The rows below come in pairs that one turn or mirror swaps. Which row does each named row swap with?
K312: [-11   4 -26 -13  17   8  23   9  17  30   0  10 -18  -5 -18 -20  34  -7
 -18]
K836: [ -1   8 -24  -4  34   9  24  -4  33   7   3   9 -10  -2 -16 -20  28   1
  -8]
K654: [ -1  29 -20 -17  -5  25  28  24  21  12 -36  -6 -35   8   8 -10  13  -4
   7]
K582: [ 17  16  13 -28  23  21  -1  16  34  34  -5   2 -22  -7 -16 -22 -28   0
  -4]
K793: [ -3   3 -24  -8  32  17  30  -4  38  19   2  11 -11  -4 -21 -19  31  -8
  -7]
K701: [ 29  13 -15 -25  -7  39  -6  12  31  17 -21  11 -25   7  -9 -33   0 -18
  -5]
K5: [ 12  26  10  10   7  23  15  33  31  19  39  -5   6  -4   6 -27  -5  -6
 -20]
K744: [  9  -8  -2  -9   3  31   7  35  31  23 -20  12   2 -20   4  22   2  -1
 -10]
K655: [ 12  27  10  14  15  26   7  29  23  16  28  -5   7  -9  12 -31   0 -12
 -12]
K150: [ 24   1  -7  -3  -5   6  11   4  20 -11  -1  18  -5  25   6   5  -6 -14
 -26]
K70: [ 10  15   1 -11   5  22  49   5  12  20 -19 -25  -3  19  11 -23   2   5
   9]
K631: [ 14  35  14   5  13  31  16  21  27  15  38  -8   0  -9  12 -29   1 -14
 -15]
K231: [-13  14   1 -17  21  12  14  13  11  20  -4 -10  -9   2 -31 -16  31  -6
  11]
K473: [  6  -4   1   1  10  39  15  35  35  18 -23  19  -2 -13  -3  18   6  -1
 -18]
K630: [ 16  16  23 -29  25  15  14  21  34  34   5  -1 -17  11 -14 -18 -26  -1
   5]
K358: [ 11  20  26 -23  16  17  -1  14  35  32   6  -8 -21  -2 -12 -19 -27   2
   3]
K206: [  3  31  -4 -13   0  17  36  31  19  16 -31  -2 -20  -3   3 -27  17  -8
  14]
K115: [  2  20  -9  -4   0  22  36  24  24   9 -29  12 -15  -9   1 -29  26  -8
  17]
K505: [  7  16 -19 -17  -9  18  46   5  19  21  -7 -19 -18  10  28 -10  -1  -3
   6]
K995: [ 15 -11   0  -5   4  34  15  35  32   7 -15  13  -1 -14   0  26   4  -5
 -12]
K63: [-12  18 -10 -33  18  18  13   5   8  17  -9 -10 -18  12 -28   1  28  -5
  -4]
K827: [-14   0 -15  -7  34  26  33  -4  20  26   3   5 -13  -8 -15 -19  25  -4
  -7]
K524: [ 14   0  -8  -1  -7   6   5  17  28  -5   3  14  -8  29   7   0 -12  -8
 -38]
K145: [  8  30  -3  10   5  21  15  20  25  15  39 -10   3  -6  17 -32   5 -12
 -15]
K866: [ -1  11 -25 -10  30  33  24  -1  28  19  -7  13 -16   5  -7 -19  39 -13
 -17]
K769: [ 11   2 -10  -2 -14   4   4  15  17   3  -9  14  -2  24   7  -6 -16 -17
 -35]
K340: [ 11  -1  -7   2   1  32   4  36  33  15 -20  17  -7 -20  -4  23   3  -3
 -15]
K224: [  9  25 -16  -8   2  15  45   6  22  18  -7 -19 -14  12  19  -6   2  17
  13]
K251: [  8  -4  -7 -11   5  37  19  40  40  10 -17  11  -7 -20  -3  17   7  -5
 -23]
K437: [  5  17 -12 -12   5  16  51   5  24  23 -15 -24 -14  14  18  -6  -4   5
  10]
K399: [ 20  -2  -3  -7 -12   7  17  14  20 -11   1  13 -12  27  11  -1 -10 -14
 -33]
K310: [ 15   2 -11  -5  -5   7   4  12  23 -11   7  10  -4  32   9  -6 -13 -11
 -29]
K211: [ 19  19  18 -24  27  23   7  16  39  29   9  -7 -26  -2 -10 -23 -27  -4
  -2]
K721: [ -2  -1 -22  -3  35   4  27  -1  21  20   8   6  -6  -5 -17 -22  30 -20
  -8]
K697: [ 12  27  12   4  17  25  17  25  23  18  43  -5  -5  -9   5 -24   5 -14
 -22]
K121: [ 16  14  21 -27  20  22   9  22  31  31   4  -3 -22   5 -12 -21 -33   2
   6]
K271: [ 18   0 -10  -9 -14  15  -2   6  22  -8   5  12  -3  28   6  -1 -11  -9
 -27]
K100: [ 12  -3  11   0  14  14  -9  24  13  26 -11 -29   4  -3   6   3  17 -24
   0]
K781: [ -3  14 -11 -16  -5   1  45  15  10  35 -14 -19 -20   9  15 -18   3   6
   2]
K661: [ 14   2 -16   1 -11   0   6   2  15  -9   8  10  -5  29   9  -5  -6 -13
 -25]
K552: [ 32  14 -12 -21 -14  32  -5  12  31  22  -7   2 -30   0 -11 -27   1 -24
   2]
K740: [  2  26   7   2   2  30   7  25  22  34  37  -4   9  -4   6 -30   3 -15
 -19]
K678: [ -9  24 -10 -29  22  21  12  -1   7  22  -4 -24 -18  20 -16   1  14   1
  -3]
K484: [  9  27   2   9  10  29  14  31  24  14  41  -6   9  -1  12 -31   1 -12
 -15]
K887: [  6   5  15  -6  17  28  -7  26   9  28 -10 -27  15  -2   5  -3  18 -13
   1]
K683: [ 15   2  -8  -4   0  13  -3  13  22  -5  -4  20  -5  29  18  -5 -12   0
 -32]
K252: [  2   7 -14 -12   3  21  49   1  18  25 -23  -5 -25  14  20 -11  -8   7
   8]
K987: [  4  -9  -4  -5  12  38   6  38  35  11 -15  15  -4 -18   1  18   3  -7
 -17]
K3: [  8  16  22 -26  22  28  10  10  33  36   0  -1 -19   5 -16 -19 -30   4
  -3]
K533: [ 13  22  10   5  11  35   7  27  21  15  36  -3  11  -8   6 -30  -3   2
 -15]

K701 swaps with K887
K70 swaps with K866
K115 swaps with K678

